In the data rows, zero lies at 7.5, halfway between 7 and 8.
In each game, the first row plays the second. By how much does the first row win? 10 means about a draw, 20 a big win and 0 a big loss. Wins can go round in a circle. Each row has two weighted sums of its numbers, A and B, taken from their middle values. A row wins by its A times the other's B, less its B times the other's A.
[6 8 8 8 7 7 6 6 7 4 4 5 4 5 4 7 5 3 4 3 1 5]
[5 4 6 5 6 4 2 9 8 6 5 8 6 5 7 7 3 6 6 8 3 8] -> 6
[7 11 11 10 11 10 10 11 12 6 11 9 10 11 7 4 9 8 7 7 5 7]
[15 8 9 11 7 11 8 12 8 11 9 9 10 6 9 9 4 8 5 4 6 6] -> 7
[15 12 13 13 10 8 10 9 10 12 9 6 8 9 6 8 7 4 6 6 5 4]
[15 10 12 12 9 11 11 9 9 11 9 8 10 7 8 8 4 6 5 4 7 5] -> 7
[6 13 10 11 8 8 10 10 12 10 10 11 8 9 10 9 6 7 7 9 7 6]
[7 7 12 11 13 9 11 13 8 11 11 6 11 10 9 7 5 6 6 7 6 6] -> 11
[8 6 12 11 10 11 10 12 11 11 12 9 10 11 9 10 5 6 4 5 7 6]
[5 5 6 6 9 5 6 8 6 6 8 4 6 0 7 5 5 4 5 8 7 5] -> 10
[6 6 7 5 7 4 5 8 7 3 3 5 4 4 7 4 4 7 3 7 5 3]
[7 5 8 5 6 6 2 8 9 9 10 5 0 5 4 2 4 5 5 4 9 6] -> 9
[6 6 6 8 11 7 10 8 10 10 9 11 12 10 8 8 5 4 6 6 6 5]
[7 6 11 12 9 13 12 8 11 9 12 10 6 9 8 10 7 4 4 5 6 5] -> 9
[7 11 12 9 11 9 8 11 9 11 11 8 7 11 11 8 8 9 4 7 7 6]
[7 10 13 13 11 11 11 9 10 10 12 8 7 10 6 10 8 10 8 7 5 7] -> 5
[6 9 12 10 11 11 10 9 8 13 9 8 10 12 6 9 11 6 5 6 7 6]
[7 6 11 10 7 8 10 11 14 10 12 8 12 10 10 9 4 4 6 5 7 5] -> 8
[5 8 13 9 11 10 9 10 9 10 8 10 9 12 8 9 5 6 6 6 6 8]
[7 6 12 9 10 11 12 9 12 12 9 8 11 11 10 9 4 4 7 4 6 6] -> 8
[6 6 8 9 7 6 3 3 5 5 3 9 2 6 7 2 5 7 8 7 6 7]
[6 6 5 6 8 3 4 5 4 6 5 6 4 3 8 3 8 3 6 7 4 4] -> 6
[6 7 6 8 6 4 7 12 9 11 11 7 3 3 2 5 6 4 8 5 7 6]
[6 6 6 10 10 11 5 10 8 12 12 10 10 10 10 6 8 7 6 7 6 8] -> 14
[9 14 8 10 10 12 10 7 9 11 10 9 10 9 9 9 7 6 7 8 6 7]
[8 11 12 7 12 9 9 10 12 11 9 9 10 9 8 10 9 6 6 5 5 6] -> 11
[12 14 11 12 7 9 10 10 11 8 11 9 12 8 9 8 9 6 6 8 7 6]
[7 10 13 12 11 10 10 10 8 11 11 8 8 11 12 10 7 5 7 7 7 6] -> 6
[7 6 14 13 11 8 11 9 10 14 12 7 9 10 10 9 4 4 5 5 7 7]
[7 8 10 11 9 11 10 10 10 8 14 10 10 10 8 9 6 3 6 8 6 6] -> 8
[8 6 10 8 9 9 14 10 9 10 11 9 11 11 8 11 6 3 8 8 7 7]
[6 5 6 6 7 12 8 7 3 6 6 6 5 5 2 9 5 5 4 6 9 8] -> 14
[7 4 7 5 6 2 6 6 1 5 4 7 4 4 7 7 4 6 6 7 6 5]
[5 7 4 7 4 5 7 10 9 10 12 5 4 2 5 2 7 4 10 6 7 7] -> 9
[8 6 5 8 12 11 10 10 6 11 10 8 9 8 9 5 7 5 7 3 8 5]
[7 7 11 7 10 8 11 12 9 12 9 10 12 8 10 9 9 5 6 6 7 4] -> 10
[8 12 10 8 9 13 11 11 11 11 9 8 8 9 9 9 10 9 6 7 7 7]
[9 10 12 12 11 10 11 9 10 11 9 7 9 8 10 9 9 10 5 4 4 7] -> 15
[7 9 10 12 10 9 10 11 8 11 10 8 10 8 10 13 9 6 7 5 4 6]
[7 6 12 12 10 11 12 9 10 9 6 10 9 10 11 10 8 9 7 7 6 8] -> 5
[9 6 9 11 12 12 12 7 7 8 10 8 9 14 9 8 6 9 6 5 5 6]
[8 5 7 9 11 11 12 8 8 11 11 8 11 11 10 10 5 7 7 5 6 7] -> 12
[8 5 6 3 6 5 4 8 2 4 4 5 6 5 5 5 7 2 7 8 6 8]
[6 6 5 7 4 4 5 6 9 5 3 3 4 4 3 5 3 8 7 4 5 5] -> 4
[8 7 7 7 5 4 7 9 11 9 10 10 7 2 2 8 4 3 6 4 5 6]
[8 5 7 5 10 9 9 11 9 9 7 11 10 9 8 6 3 6 6 6 6 3] -> 14
[9 7 13 8 11 11 11 10 8 10 11 11 9 10 10 9 9 6 6 5 6 6]
[7 11 12 12 9 10 8 9 10 9 11 9 10 12 7 10 9 8 6 7 8 6] -> 10
[7 11 11 11 11 10 9 8 11 11 8 8 9 8 11 12 10 7 7 7 6 6]
[7 7 13 11 6 10 10 8 6 11 11 8 11 9 9 12 11 10 5 6 6 5] -> 9
[9 11 10 10 11 7 10 9 12 11 10 11 9 10 10 8 9 5 5 8 5 8]
[8 8 12 13 9 10 12 10 8 10 10 9 10 9 8 9 5 4 5 6 7 8] -> 8
[5 7 10 12 10 12 7 10 10 11 11 10 12 7 10 9 8 5 6 8 7 7]
[5 7 6 6 3 6 4 9 5 6 6 4 5 7 4 5 12 3 5 5 6 7] -> 9
[8 6 5 6 5 7 8 7 3 5 5 5 2 3 3 6 4 4 5 9 8 4]
[6 7 8 5 8 11 9 7 8 11 11 11 9 13 6 6 5 4 6 7 5 5] -> 1
[8 7 9 11 10 7 11 10 7 10 7 8 9 13 8 9 11 6 1 8 5 8]
[7 5 10 10 8 8 11 11 10 9 9 11 6 8 12 10 11 8 3 8 7 3] -> 11
[8 7 9 10 11 11 11 7 10 10 7 11 10 10 9 10 10 11 7 6 8 7]
[8 6 11 9 10 11 9 10 12 10 10 10 9 11 11 11 9 9 7 6 7 10] -> 6
[9 6 12 11 11 10 10 8 8 15 11 9 7 7 12 10 8 10 7 8 7 5]
[7 14 12 12 8 11 9 6 10 9 10 11 9 8 10 9 7 5 9 7 6 5] -> 9
[9 8 14 8 13 10 9 10 11 12 11 7 11 10 11 8 7 5 5 7 7 5]
[8 14 12 9 7 10 13 8 11 9 9 8 11 7 9 9 6 6 5 6 5 6] -> 8
[3 7 5 5 7 4 4 5 4 6 5 3 3 7 5 7 4 7 6 5 7 9]
[4 8 5 6 5 10 10 9 11 9 9 9 11 9 10 5 6 7 7 9 4 3] -> 8
[7 6 5 11 9 9 11 8 12 9 12 9 10 11 10 9 8 6 6 7 6 4]
[7 7 9 10 10 10 11 11 9 8 10 10 11 10 9 8 11 9 7 5 8 7] -> 10
[6 10 12 11 9 8 10 9 8 12 11 6 13 12 8 11 9 8 6 6 6 6]
[7 8 12 11 9 9 10 8 12 9 10 11 8 12 10 10 9 8 3 7 6 7] -> 3
[8 7 7 9 10 13 12 9 8 13 11 8 9 11 9 6 8 6 6 6 8 6]
[7 5 9 5 11 12 11 11 13 10 11 7 11 10 9 10 5 6 6 7 6 4] -> 8
[7 11 9 8 10 12 11 8 12 9 10 9 10 9 9 9 7 3 6 8 6 7]
[7 14 12 12 9 10 10 10 11 11 9 8 10 9 11 6 4 7 6 8 6 5] -> 12
[8 5 9 11 13 8 12 11 8 8 10 9 9 9 10 5 4 5 4 8 5 7]
[6 5 6 6 10 9 10 9 10 11 9 8 10 10 11 11 9 8 3 6 6 5] -> 16
[7 7 11 6 12 9 10 11 10 10 14 7 7 8 9 11 8 9 7 3 8 8]
[7 5 10 8 12 12 9 8 13 6 12 8 9 8 8 10 11 11 7 7 6 7] -> 8
[4 7 12 12 8 9 11 9 6 11 10 8 9 10 10 11 9 9 11 5 6 7]
[7 6 12 12 10 11 11 10 9 10 9 9 11 8 9 10 7 9 4 6 3 3] -> 12
[6 7 5 12 10 11 8 10 8 9 9 8 11 11 10 7 10 5 7 5 7 7]
[7 6 7 4 6 13 10 9 12 7 11 9 9 10 8 4 6 7 5 6 4 6] -> 13
[6 7 13 9 12 10 10 12 8 10 10 8 9 7 9 5 6 4 7 3 5 6]
[9 13 9 8 10 10 11 8 10 9 11 10 9 10 10 8 5 7 6 5 7 7] -> 14
[8 11 11 10 13 11 9 9 11 11 8 9 10 8 9 10 6 9 8 6 7 5]
[7 8 12 10 11 11 11 12 9 7 10 9 11 9 9 3 6 6 8 7 5 6] -> 10
[6 7 9 7 9 11 7 13 10 9 10 7 10 12 8 8 8 2 6 4 5 8]
[8 9 12 10 10 8 10 7 10 11 10 9 9 9 8 11 9 10 7 2 6 5] -> 9
[7 13 9 10 11 9 7 9 11 10 10 9 10 10 10 9 9 8 5 7 5 5]
[9 11 11 9 11 10 10 10 9 9 10 9 9 8 7 9 10 11 6 4 6 5] -> 8
[6 5 12 10 12 10 10 10 10 9 9 9 10 11 9 10 9 5 6 7 4 5]
[5 7 3 5 10 10 10 11 10 9 7 7 8 7 10 8 8 5 8 7 7 6] -> 12
[6 7 5 13 12 9 9 11 10 6 10 9 8 9 9 5 7 4 5 8 7 4]
[7 8 9 13 9 11 8 10 11 11 12 9 11 10 10 3 4 7 7 8 5 7] -> 10
[7 10 10 13 11 9 7 5 13 13 9 9 10 10 8 9 4 5 5 5 6 6]
[8 14 7 12 9 12 7 6 12 9 10 8 9 9 9 10 5 3 8 8 5 6] -> 11
[5 7 12 10 11 9 7 8 11 10 11 11 8 9 9 3 4 7 5 8 4 6]
[6 10 9 10 9 9 8 11 10 10 8 10 11 10 8 9 10 4 5 7 6 5] -> 8
[8 11 8 11 10 9 9 10 11 11 9 10 10 7 8 11 8 5 6 5 5 5]
[7 9 9 8 11 13 11 10 9 10 9 9 11 8 11 10 9 6 6 7 5 7] -> 8
[10 12 9 13 8 11 11 8 10 8 8 9 9 10 8 7 9 2 4 7 6 8]
[6 7 12 13 11 10 11 10 6 10 11 10 9 9 9 7 6 5 3 6 5 6] -> 10
[6 8 9 6 10 10 10 11 8 9 8 10 8 8 4 2 6 5 7 6 5 6]
[7 7 5 12 10 10 9 10 8 9 9 12 9 8 5 7 6 7 6 5 5 6] -> 16
[7 6 11 10 14 8 10 9 13 12 10 7 8 6 10 5 3 7 6 4 6 8]
[8 13 10 8 10 11 11 10 10 8 11 8 9 7 10 10 4 3 9 6 5 7] -> 10
[7 10 10 10 7 12 10 9 12 11 9 8 10 11 8 9 7 5 4 3 7 3]
[8 5 8 11 11 8 13 8 13 13 9 10 10 9 7 5 5 5 6 7 7 4] -> 10
[13 8 11 13 9 10 9 7 10 10 11 10 11 8 10 8 1 5 7 6 6 6]
[14 10 12 9 11 11 10 9 11 8 9 10 10 9 8 8 9 5 5 8 5 8] -> 11
[15 12 9 12 10 9 9 10 9 8 8 9 7 8 8 8 8 4 3 8 6 6]
[9 10 12 10 11 9 11 8 12 9 7 9 8 9 8 8 0 4 6 5 7 7] -> 4
[6 7 10 7 6 8 13 9 10 7 9 11 8 8 8 4 6 7 5 4 4 4]
[7 5 6 7 10 9 8 9 7 9 9 11 5 4 6 2 6 6 5 5 5 6] -> 6
[8 5 5 11 9 11 11 7 7 11 12 9 10 9 7 2 4 6 6 6 6 6]
[9 6 11 14 8 12 12 11 10 12 8 9 7 11 9 4 5 5 7 8 8 7] -> 10
[6 13 11 11 12 10 9 10 8 9 10 8 9 11 10 9 7 7 8 7 7 8]
[7 10 11 7 8 10 9 8 11 11 10 13 7 10 7 8 4 7 7 5 7 4] -> 7
[7 6 14 12 9 10 12 9 13 10 9 10 10 9 9 4 5 3 6 7 6 5]
[15 6 9 13 10 10 8 10 8 9 10 10 11 8 11 8 6 7 3 8 5 6] -> 8
[13 13 11 11 9 8 7 9 6 11 8 10 11 9 9 7 7 6 3 5 8 6]
[15 10 10 12 8 8 9 10 9 12 13 9 9 11 8 9 8 6 7 5 9 9] -> 14
[11 12 11 9 9 10 9 9 8 11 10 9 7 8 9 8 1 3 7 3 6 6]
[10 10 12 9 11 10 11 9 9 11 7 9 12 9 6 5 4 5 2 5 6 6] -> 11
[7 10 9 7 7 7 10 8 8 9 10 5 0 2 3 4 4 5 6 5 4 6]
[15 7 8 9 8 7 9 7 7 5 6 3 7 5 2 11 7 10 7 4 7 10] -> 14
[7 12 9 7 9 7 8 7 7 5 7 7 10 2 6 3 10 9 8 7 4 8]
[12 10 7 8 6 9 6 6 6 5 2 8 4 5 2 5 3 5 4 9 8 5] -> 12
[7 6 3 7 3 8 4 13 6 5 7 7 6 4 7 7 4 5 9 6 6 7]
[6 3 6 4 7 5 4 4 4 4 4 6 6 5 7 5 7 4 4 4 8 8] -> 13
[13 11 11 10 10 11 8 9 10 10 12 11 9 9 9 9 8 5 3 9 5 4]
[15 12 14 9 9 10 9 10 10 9 8 10 9 8 7 10 9 6 6 6 7 7] -> 11
[15 13 10 10 6 5 9 9 10 12 11 9 9 7 9 8 7 4 5 9 5 9]
[8 13 10 11 9 10 12 9 10 10 9 10 11 10 8 7 5 8 7 9 5 7] -> 5
[8 8 8 10 9 9 8 10 8 8 9 11 8 9 6 3 7 8 4 2 3 5]
[10 9 7 8 9 9 7 11 12 10 4 4 5 4 4 1 4 4 4 3 6 6] -> 10
[11 8 7 8 8 7 8 8 3 7 4 9 7 5 3 8 6 3 3 5 3 6]
[8 7 4 7 7 9 3 6 7 1 6 3 8 2 4 7 6 5 4 6 5 6] -> 8
[6 9 7 4 5 7 5 6 6 6 4 8 4 5 2 3 6 6 4 7 7 4]
[7 14 11 11 7 9 7 10 10 6 10 10 9 9 9 10 9 6 8 5 8 5] -> 8
[14 12 11 11 12 11 8 8 10 9 9 10 8 9 8 8 11 5 5 7 5 5]
[7 13 11 13 11 10 8 10 9 9 9 8 7 7 7 9 8 4 4 4 7 5] -> 9
[10 8 8 14 11 8 11 10 8 12 11 10 8 9 8 8 5 5 7 5 7 5]
[12 9 8 7 10 10 10 7 10 12 7 10 10 8 3 3 3 6 6 5 8 5] -> 11
[15 13 8 9 7 8 7 8 8 5 5 7 5 6 6 6 4 4 7 4 4 3]
[13 11 6 9 8 8 7 8 7 7 1 6 2 7 4 4 7 5 4 4 5 5] -> 5
[11 9 7 7 9 6 5 7 5 4 7 6 4 3 0 4 7 7 5 5 5 7]
[8 8 6 8 7 8 9 7 5 3 3 7 3 6 3 10 5 5 4 7 7 5] -> 11
[5 9 7 8 6 3 3 7 4 4 7 8 2 4 4 5 7 8 7 5 6 6]
[7 6 5 5 5 4 6 7 10 2 6 7 6 5 4 4 4 7 5 6 3 8] -> 10
[8 12 10 10 10 10 8 11 9 9 11 9 8 6 8 9 11 9 6 6 9 5]
[6 11 9 11 9 8 9 11 8 10 9 10 10 8 9 10 8 7 4 7 5 4] -> 6
[7 12 12 10 8 11 10 8 7 11 9 9 9 9 9 9 10 8 6 3 5 7]
[11 11 7 11 10 8 10 12 8 9 10 9 8 10 10 10 7 2 6 5 9 5] -> 13
[9 9 7 9 9 6 10 9 8 7 10 11 6 9 2 9 4 8 8 6 4 8]
[10 9 6 8 10 9 9 9 7 6 4 9 7 5 3 5 2 7 5 6 8 5] -> 13
[12 12 7 7 9 7 9 6 6 4 3 7 2 3 5 6 5 8 8 8 5 5]
[10 10 8 9 8 6 8 8 4 7 3 5 9 3 5 5 2 6 2 6 8 8] -> 16
[11 7 7 8 7 7 6 8 5 7 0 6 3 5 4 1 6 6 6 7 7 6]
[5 6 7 7 5 4 8 6 4 9 1 4 4 7 4 6 4 7 5 4 6 7] -> 11
[7 9 4 5 6 5 6 5 6 5 7 6 2 2 8 5 5 5 4 4 6 9]
[6 7 10 12 9 11 9 10 11 8 9 11 10 8 10 8 7 8 1 5 7 4] -> 8
[6 10 11 11 11 8 10 10 10 9 11 9 11 9 9 9 9 9 6 7 3 7]
[7 5 11 9 8 10 10 11 12 12 9 9 8 10 10 10 10 7 3 4 6 5] -> 8
[10 9 9 6 11 8 9 9 11 8 9 11 10 11 9 10 9 7 5 5 6 9]
[8 8 8 7 11 11 11 10 11 10 10 11 9 8 9 9 7 6 8 4 5 3] -> 9
[8 11 10 8 8 8 8 13 7 9 8 11 11 7 7 5 3 6 7 3 6 5]
[6 11 8 8 8 7 6 5 8 7 2 3 3 6 9 6 0 3 7 4 8 8] -> 9
[9 13 9 7 7 7 7 7 6 8 8 8 6 2 3 3 2 6 5 5 7 4]
[6 6 7 7 9 8 7 7 6 4 4 7 4 4 7 4 6 4 1 3 7 3] -> 8
[4 7 7 5 7 4 4 5 8 3 7 8 7 3 4 7 6 9 3 6 9 7]
[8 6 5 5 6 5 6 4 5 3 6 8 3 3 6 3 4 4 7 7 6 5] -> 9
[7 3 10 8 8 10 9 10 10 8 11 10 11 10 8 9 9 10 13 5 5 5]
[8 7 9 10 10 11 13 10 12 10 9 7 11 8 7 11 9 9 10 6 3 9] -> 10
[10 8 11 12 10 12 12 8 11 10 8 10 7 10 9 7 11 7 9 4 7 7]
[10 12 10 8 10 12 10 8 9 8 13 10 11 9 9 9 7 7 6 7 5 6] -> 10
[12 10 9 8 9 8 9 11 9 7 10 10 10 9 9 8 9 11 7 3 5 3]
[11 11 7 10 9 9 11 9 11 7 11 10 7 8 7 3 2 4 7 6 6 6] -> 9
[11 10 7 9 8 8 8 5 5 4 5 7 4 6 3 3 4 3 5 3 5 5]
[14 11 9 7 8 7 7 8 8 3 2 7 5 8 5 5 4 4 10 5 4 5] -> 7
[12 9 7 7 6 7 7 5 3 5 5 4 1 4 8 3 5 6 4 6 5 9]
[6 6 5 5 6 7 8 6 3 6 7 6 5 6 1 5 5 7 6 5 5 8] -> 2
[6 6 7 6 6 6 5 5 6 6 4 5 3 6 3 4 1 5 7 4 5 4]
[6 5 6 6 10 9 7 10 8 9 8 10 8 7 11 9 12 10 5 7 7 4] -> 14
[8 9 5 9 9 11 9 11 10 10 11 9 12 10 8 8 9 9 9 5 7 7]
[8 10 7 10 8 8 11 11 12 11 7 8 10 9 8 10 11 10 8 7 7 7] -> 5
[10 10 9 6 8 8 7 6 6 3 5 4 2 4 2 4 8 9 2 6 7 8]
[7 11 7 8 9 6 5 6 5 5 5 7 2 4 4 8 7 6 6 5 4 5] -> 10
[7 9 7 3 7 4 5 6 4 6 5 6 5 2 3 7 7 9 5 7 5 6]
[7 9 4 6 7 5 5 5 4 4 4 7 5 4 5 7 4 5 7 7 6 6] -> 9
[8 8 6 7 7 5 10 10 11 9 11 8 8 10 8 12 11 10 10 8 6 4]
[6 8 4 7 3 9 10 8 11 6 11 10 9 10 9 10 9 7 7 10 10 7] -> 6
[7 6 8 6 9 9 9 8 12 9 11 7 9 8 9 11 11 10 8 12 10 10]
[7 7 8 7 8 8 11 10 11 9 9 11 8 9 10 8 8 9 9 11 7 11] -> 9
[7 7 5 7 6 9 11 9 11 12 10 8 10 8 8 7 11 10 8 8 10 11]
[7 7 7 7 5 6 8 9 9 10 10 7 9 11 8 9 10 13 14 11 8 9] -> 13
[6 7 7 6 5 4 5 5 4 8 9 8 9 10 9 12 10 9 8 8 12 11]
[10 7 7 7 8 6 6 5 9 6 4 3 13 8 9 10 11 11 13 8 10 12] -> 15
[6 8 9 8 3 2 4 2 8 5 9 5 3 5 12 8 11 7 12 12 8 8]
[5 6 6 6 6 5 7 5 6 6 5 7 5 3 2 4 2 7 8 5 4 5] -> 15
[8 5 4 4 8 6 5 5 4 7 7 9 2 6 7 5 5 4 2 9 7 6]
[9 5 6 5 6 6 8 8 8 11 9 12 8 11 10 8 9 10 10 9 5 7] -> 8
[7 8 9 5 6 11 12 10 9 10 7 8 10 10 9 9 7 11 11 10 10 4]
[7 4 6 8 10 10 8 8 11 10 9 9 13 11 9 11 7 10 8 8 11 3] -> 11
[8 7 7 6 8 10 8 8 8 10 11 8 11 9 9 7 11 9 9 10 13 11]
[8 7 6 7 5 7 11 9 9 7 7 8 9 9 11 10 10 11 10 9 9 11] -> 7
[8 5 7 7 5 5 8 9 8 10 9 10 10 9 8 13 12 11 10 8 9 9]
[8 7 8 7 7 6 3 6 7 6 5 8 9 7 7 8 7 11 10 8 12 14] -> 14
[9 6 6 5 7 5 4 5 7 6 7 4 11 8 10 10 9 10 14 11 13 9]
[6 7 10 6 8 6 6 4 6 6 5 5 6 3 10 10 13 11 9 10 11 10] -> 2
[7 6 7 7 6 4 3 4 6 2 7 6 5 5 2 2 2 6 7 6 7 5]
[5 4 8 5 5 6 8 5 3 8 7 5 6 4 6 1 7 5 1 8 3 5] -> 16
[6 6 8 6 5 7 8 10 9 11 11 11 10 11 8 11 7 11 11 8 8 4]
[5 6 6 7 6 8 9 9 11 10 10 10 10 8 10 6 12 9 10 9 10 8] -> 9
[9 4 6 5 5 8 11 9 10 9 8 12 11 9 6 8 11 7 8 9 10 9]
[8 5 6 7 5 8 9 11 9 9 8 6 8 7 12 10 10 10 13 8 11 11] -> 5
[7 7 8 6 8 8 5 8 7 8 9 9 8 10 12 9 9 8 13 9 11 13]
[6 6 7 7 7 5 7 3 6 8 7 9 9 9 8 12 6 10 10 12 9 12] -> 14
[7 6 7 7 6 6 7 8 6 5 6 8 12 11 9 8 10 11 9 11 11 11]
[7 6 6 7 7 6 6 8 7 5 6 7 8 10 8 11 12 8 11 11 11 9] -> 11
[6 7 4 7 6 6 4 6 6 7 7 6 8 11 9 9 11 12 10 11 9 10]
[8 11 3 8 3 7 9 7 7 5 4 5 5 3 6 5 7 10 9 7 6 8] -> 8
[4 8 6 6 9 4 10 6 8 7 6 6 3 5 5 1 3 6 6 4 6 6]
[7 6 5 7 6 6 7 10 8 8 9 10 5 9 9 10 11 12 10 8 10 10] -> 11
[5 7 5 8 6 8 7 8 10 8 8 10 13 8 8 10 8 11 8 12 9 7]
[5 8 6 6 5 9 7 9 9 12 9 9 8 8 9 11 12 10 9 7 10 9] -> 10
[6 6 4 7 8 4 3 8 8 10 9 8 9 11 6 8 9 8 9 10 12 11]
[6 6 5 9 5 7 4 7 8 9 7 8 8 9 12 11 8 10 10 11 11 11] -> 8
[8 6 7 6 6 6 7 7 5 7 8 9 12 11 12 9 9 8 10 13 9 10]
[7 5 6 6 4 9 4 7 5 5 7 9 10 10 11 8 11 6 10 8 10 11] -> 13
[7 5 9 5 7 5 8 6 8 6 7 10 8 10 10 10 9 6 9 11 11 13]
[7 8 6 5 6 4 5 6 6 7 6 6 10 12 8 11 9 9 10 10 9 12] -> 7
[8 5 6 7 4 6 7 6 3 5 7 6 6 6 6 6 10 10 13 8 11 12]
[7 5 7 4 6 7 1 4 4 4 4 6 9 4 4 6 6 4 6 8 4 9] -> 14
[7 7 6 5 6 8 3 8 7 10 10 11 10 9 8 10 10 9 7 10 9 8]
[6 8 6 3 6 5 5 9 9 9 8 10 7 8 8 8 9 8 9 10 10 11] -> 10
[5 7 7 3 7 5 6 10 5 8 9 8 10 10 10 9 9 8 9 10 9 9]
[5 8 5 5 6 6 4 4 7 9 8 9 8 8 8 10 10 11 9 10 12 8] -> 8
[7 6 5 7 6 7 6 7 6 7 9 7 8 8 10 13 7 8 8 10 12 13]
[7 6 7 7 6 6 3 6 7 6 7 7 8 11 9 11 10 12 9 12 9 12] -> 10
[7 7 5 8 7 8 6 6 5 7 7 9 9 7 8 7 10 12 10 7 12 10]
[7 5 6 5 8 8 3 5 4 7 8 7 12 9 10 8 11 11 9 8 10 10] -> 12
[6 5 7 4 6 4 7 4 8 6 5 5 9 9 9 9 9 7 10 14 12 12]
[6 8 7 5 6 6 5 6 4 7 7 5 5 5 9 10 10 11 8 13 9 11] -> 10
[7 9 5 7 7 6 7 5 4 5 3 9 5 8 3 7 6 3 8 5 6 8]
[5 5 7 5 6 7 7 9 7 9 8 12 9 8 9 9 9 9 10 8 11 11] -> 6
[4 9 4 3 6 7 5 8 9 6 8 9 8 9 8 8 8 10 7 10 8 9]
[6 5 7 7 9 2 8 6 6 9 7 12 9 8 8 8 10 9 8 12 8 8] -> 11
[9 5 5 6 6 5 4 7 2 8 8 9 8 8 7 9 7 11 12 8 8 7]
[8 6 6 6 6 7 7 5 4 6 4 3 7 10 10 9 11 9 10 10 10 14] -> 10
[5 6 8 4 5 4 6 6 6 7 6 7 10 10 10 9 10 10 9 8 13 9]
[7 6 7 6 5 6 5 6 8 5 7 8 8 9 11 7 12 9 11 9 13 12] -> 14
[8 7 6 6 7 6 6 8 6 6 5 7 12 8 11 10 9 9 9 12 11 11]
[7 5 7 6 6 6 9 6 4 5 6 7 8 8 8 9 11 7 10 6 9 14] -> 14
[7 8 7 6 5 8 5 7 6 5 4 6 6 9 7 12 10 10 10 10 9 11]
[7 7 6 7 8 8 3 5 5 3 6 7 4 5 4 5 1 6 9 8 5 5] -> 8
[2 7 3 6 7 8 4 4 8 8 7 9 8 8 8 8 9 10 9 7 9 7]
[4 9 6 6 7 6 2 4 5 9 7 10 9 10 8 8 10 8 8 9 9 9] -> 9
[5 4 7 5 2 4 6 9 3 6 9 9 7 5 8 8 9 10 7 8 9 9]
[7 5 4 4 6 7 6 5 11 2 6 11 9 7 7 9 8 9 9 8 8 8] -> 10
[7 7 4 4 5 5 5 6 5 6 9 9 7 8 6 9 9 7 10 9 8 12]
[7 5 7 8 8 5 5 6 7 3 6 3 8 9 11 8 10 10 7 14 9 12] -> 8
[7 6 6 6 7 6 5 5 4 7 5 9 9 8 8 10 8 8 10 10 10 12]
[8 7 6 7 7 7 6 5 5 6 5 10 9 9 10 11 9 7 8 13 12 10] -> 12
[8 7 4 7 5 3 5 4 4 7 8 3 10 7 10 7 7 11 10 10 9 12]
[6 8 6 7 4 4 6 6 5 4 4 4 6 10 7 9 12 9 11 9 10 9] -> 12
